Families of rows that turns and mirrors carry onto each other, the same ones carrying the whole set onto itself: the rest of each named row's family, in list order:
7 families of 3 rows:
dalu: [20, -6, 28, 11, 12, 1, 22, 28, 23, 5, 34, -12, 29, 28, 24, 37, -1, 31, -1, -2, -11, -11, -3, -2, 13]
Nivof: [28, -21, -23, 27, -6, 7, 4, -6, 24, -17, 51, -4, 7, -11, 13, 12, -4, -14, 17, 8, -33, -24, 22, 15, 24]
zerek: [7, 5, -20, 24, -2, 0, 9, -13, 22, 3, 34, -13, 12, -8, 32, -23, -18, 0, 5, 1, -38, -22, 29, 24, 44]
devok: [4, -2, 15, 3, 8, -8, 22, 15, 19, 12, 12, -15, 16, 18, 28, 23, 6, 41, -18, -11, -9, -5, 6, 17, 58]
bavap: [16, -23, 0, 13, 16, 13, 1, 1, 10, 8, 26, 2, 36, 0, 4, 5, 16, 41, 17, 37, -3, 16, 60, 17, -1]
soki: [35, 19, -6, 24, -26, 3, 29, -16, 18, -11, 38, -4, 2, 8, 20, -13, 6, 20, 17, -28, -17, -20, 28, 19, 21]
Zuk: [-8, -16, 20, 28, -12, 14, 24, -2, -22, 9, 8, -18, -10, 22, 13, -17, 7, 35, 8, 29, -26, 5, 52, 3, -5]
pab: [13, -8, 6, 32, -13, 8, 2, -13, 20, 14, 36, -23, -4, -1, 1, -3, 1, -32, 4, 1, -47, -2, 7, 22, 29]
nomi: [21, -17, 7, 17, -1, 11, -1, -19, 4, 29, 12, -8, 12, 0, -4, -3, 32, 22, 3, 16, -25, 41, 59, 19, 16]
Boz: [27, 0, 8, -5, 21, -12, 20, 27, -6, 9, 17, -9, 26, 27, 18, 31, 5, 19, -9, 17, 3, -16, -1, 8, -5]
sazep: [18, -23, -24, 12, 11, 12, 5, 4, -10, 1, 5, 2, 33, -13, -2, -7, 3, 32, 9, 23, -6, -2, 43, 4, -18]
pira: [11, 0, 43, 17, -5, 3, 12, 13, 19, 36, 6, -29, 10, 29, 27, 23, 0, 21, -13, 1, -21, 14, 12, -7, 21]
bot: [28, -7, -18, 4, 0, -14, 1, 13, 10, -18, 31, -1, -6, -18, 11, 5, 8, -8, 22, 0, -21, -32, 8, 2, 13]
mib: [0, -12, 3, 5, 36, 16, 25, -6, -3, 5, 20, -6, 23, 6, 4, -18, 9, 34, -3, 26, -19, 23, 53, 36, 30]
sif: [-9, -13, 22, 27, -20, -4, 25, 7, -12, 17, 21, -23, 2, 36, -7, 15, 22, 21, -12, 5, -13, -13, -11, 31, 18]
kude: [15, -29, -4, 4, 8, 12, 8, -19, -2, 21, -7, 8, 17, 6, 6, -7, 0, -5, 15, 24, -15, 25, 58, 5, 1]
Finoz: [4, -16, 34, -7, 8, -8, 12, 13, 12, 32, -7, -4, 23, 33, 7, 23, 5, 2, 2, 5, 3, 9, -1, 6, 15]
Gupag: [10, -11, 1, 27, -3, 32, 35, -8, -7, -14, 12, -16, -3, 16, 14, -5, -9, 25, 5, 33, 2, 2, 65, 22, 12]
Zav: [26, -11, -7, 7, -14, -9, 5, -15, 22, 14, 17, 6, 7, 2, 12, -1, -1, -30, 19, -23, -33, -9, 5, 3, 22]
begad: [23, 4, -9, 27, -39, -18, 11, -23, -5, 12, 34, -6, -13, 13, 18, -10, 30, 15, 13, -7, -38, -16, 30, 19, 18]
kas: [0, 5, 25, 15, -11, 1, 23, 14, 15, 5, 21, -19, 15, 29, -4, 13, 16, 33, 2, 9, 26, -14, 5, 44, 28]

Which other rows belong to the same family as nomi? pab, pira
Which other rows belong to the same family as devok? zerek, mib
Which other rows belong to the same family as Zuk? sif, begad
Which other rows belong to the same family as kas? soki, Gupag
Which other rows belong to the same family as bot? Boz, sazep

Families of rows that turns and mirrors carry onto each other, the same ones carrying the whole set onto itself: the rest of each named row's family, in list order:
7 families of 4 rows:
migib: [6, 9, 0, -6, -13, 16, -12, -2, -34, 11, -52, 2, -15]
Vugi: [9, 13, -7, -4, -15, 3, -15, 3, -27, 6, -54, 11, -21]
Zem: [-36, 24, -12, -3, -8, 19, 23, 22, 2, 17, 7, 20, 27]
mosa: [-44, 22, -11, -9, 2, 13, 20, 22, 7, 10, 5, 19, 16]
kopok: [10, 37, -26, -16, -2, 11, 7, -11, -33, 22, -44, 12, 16]
ramun: [-43, 26, -25, -7, -12, 12, 20, 19, 5, 18, 5, 23, 17]
tosu: [10, 31, -25, -23, -12, 19, 6, -6, -30, 18, -57, 18, 12]
babor: [-41, 9, -7, 8, -31, 7, -18, 26, 6, 10, 2, 16, 2]
gizof: [11, 14, -12, -1, -25, 12, -19, -4, -24, 8, -55, 4, -10]
tun: [6, 38, -31, -19, -12, 20, 3, -6, -30, 18, -54, 8, 9]
lofug: [1, 11, 3, -12, -13, 17, -14, 2, -37, 8, -53, 15, -20]
geg: [-41, 25, -18, 1, -9, 21, 18, 20, 6, 18, 10, 23, 11]
vek: [-38, 26, -10, -14, -2, 13, 18, 23, -5, 17, 12, 26, 20]
guz: [12, 19, -7, -4, -18, 17, -11, -4, -19, 6, -56, 6, -17]
Tisov: [-44, 8, -6, -1, -20, 8, -24, 38, 3, 20, -13, 33, 6]
maso: [8, 33, -28, -25, -8, 12, 3, -12, -28, 13, -52, 24, 14]
buk: [9, 32, -23, -16, 4, 15, 9, -2, -29, 17, -55, 20, 19]
lerak: [-47, 23, -13, -2, -1, 12, 15, 21, 2, 18, 8, 21, 12]
pofa: [-48, 20, -11, 3, -33, 6, -18, 26, 5, 9, -1, 21, 6]
labog: [-43, 9, -7, 2, -34, 3, -16, 36, 2, 6, -8, 27, 5]
muno: [6, 33, -30, -19, -7, 15, 17, -9, -27, 15, -52, 10, 6]
Bar: [6, 12, 1, -2, -12, 9, -18, 6, -28, 7, -62, 10, -9]
niz: [-42, 9, -9, 3, -29, 8, -23, 30, 4, 21, -4, 30, 12]
bur: [11, 14, -2, -12, -16, 18, -10, 0, -28, 4, -57, 4, -11]
mebo: [-39, 9, 1, -2, -29, 3, -21, 31, -2, 13, 2, 32, 4]
Zizu: [7, 36, -17, -26, -3, 18, 1, -15, -33, 14, -46, 25, 19]
ferud: [-40, 24, -5, -10, 9, 17, 12, 22, 7, 16, 1, 20, 24]
Loz: [-45, 14, -11, 5, -24, 3, -22, 25, 6, 14, 1, 30, 8]

Which other rows belong to the same family as mosa? migib, maso, niz
Which other rows belong to the same family as Zem? Vugi, kopok, labog
Which other rows belong to the same family as tun? geg, guz, pofa
Which other rows belong to the same family as Bar? vek, buk, mebo

Families of rows that turns and mirrors carry onto each other, the same ones carrying the whole set onto itself: the rest of each named row's family, in list order:
4 families of 4 rows:
moge: [15, -11, 10, -26, 27, 22, -29, 10, -1, 4, -5, -4, -10, -2, -21, 8, -10, 5, 6, 5]
sulu: [-13, 3, 8, 8, -17, -31, 16, 10, -3, -2, 15, 11, 20, 0, 15, -36, 6, 22, -15, -27]
Vosuv: [-20, 21, 4, -8, 2, -10, 4, -16, -25, 6, 5, 22, -1, 41, -3, 4, -5, -14, -21, 1]
Varo: [-17, 5, -1, 7, -11, -25, 14, 8, -6, 1, 23, 4, 29, -6, 22, -37, -8, 12, -13, -21]
zugef: [-4, -18, 0, 25, -19, 1, -8, 18, 16, -19, 4, -29, 7, -21, -3, 8, 21, 5, 6, 10]
papug: [20, -12, 6, -28, 34, 22, -23, 15, -6, 6, -10, 5, -8, 2, -11, 4, -1, -10, 2, -3]
Piz: [-20, 8, -8, 7, 1, -15, -1, -24, -19, 5, -5, 21, 0, 44, -14, 6, -13, -10, -16, -2]
dutu: [-21, 7, -17, 3, 0, -6, 13, -16, -11, 8, -4, 23, 4, 47, -1, -3, -13, -12, -19, 1]
puso: [4, -16, 9, 22, -10, 3, 0, 18, 15, -9, -4, -33, 4, -23, -8, 8, 13, 16, 6, 17]
rabol: [-5, 12, 13, 2, -15, -26, 12, 11, 8, 6, 13, 5, 24, -8, 21, -33, -9, 11, -22, -30]
tes: [7, -16, 11, -16, 36, 21, -29, 3, 5, 9, -5, 8, -9, -5, -16, 15, -6, -4, -2, 5]
nuz: [13, -17, 2, 14, -21, -4, 1, 19, 22, -9, -1, -36, 1, -20, -9, 6, 13, 5, 12, 1]
negiv: [-18, 19, -3, 0, -2, -8, -2, -6, -17, 5, -11, 24, 0, 52, -2, -4, -6, -10, -20, 2]
biz: [6, -14, 7, 15, -15, 0, -4, 10, 18, -4, 2, -32, 11, -29, 6, 12, 20, 0, 18, 0]
kob: [-8, 11, -2, 6, -19, -18, 6, 7, 9, 10, 20, 12, 22, 3, 29, -37, -9, 11, -17, -24]
nuni: [15, -23, 10, -20, 33, 17, -26, 9, 9, -4, -8, 10, -1, 11, -18, 19, -1, -6, 4, -2]

Which other rows belong to the same family as Varo? tes, nuz, negiv
Which other rows belong to the same family as kob? moge, dutu, puso
Which other rows belong to the same family as nuni? sulu, Vosuv, biz

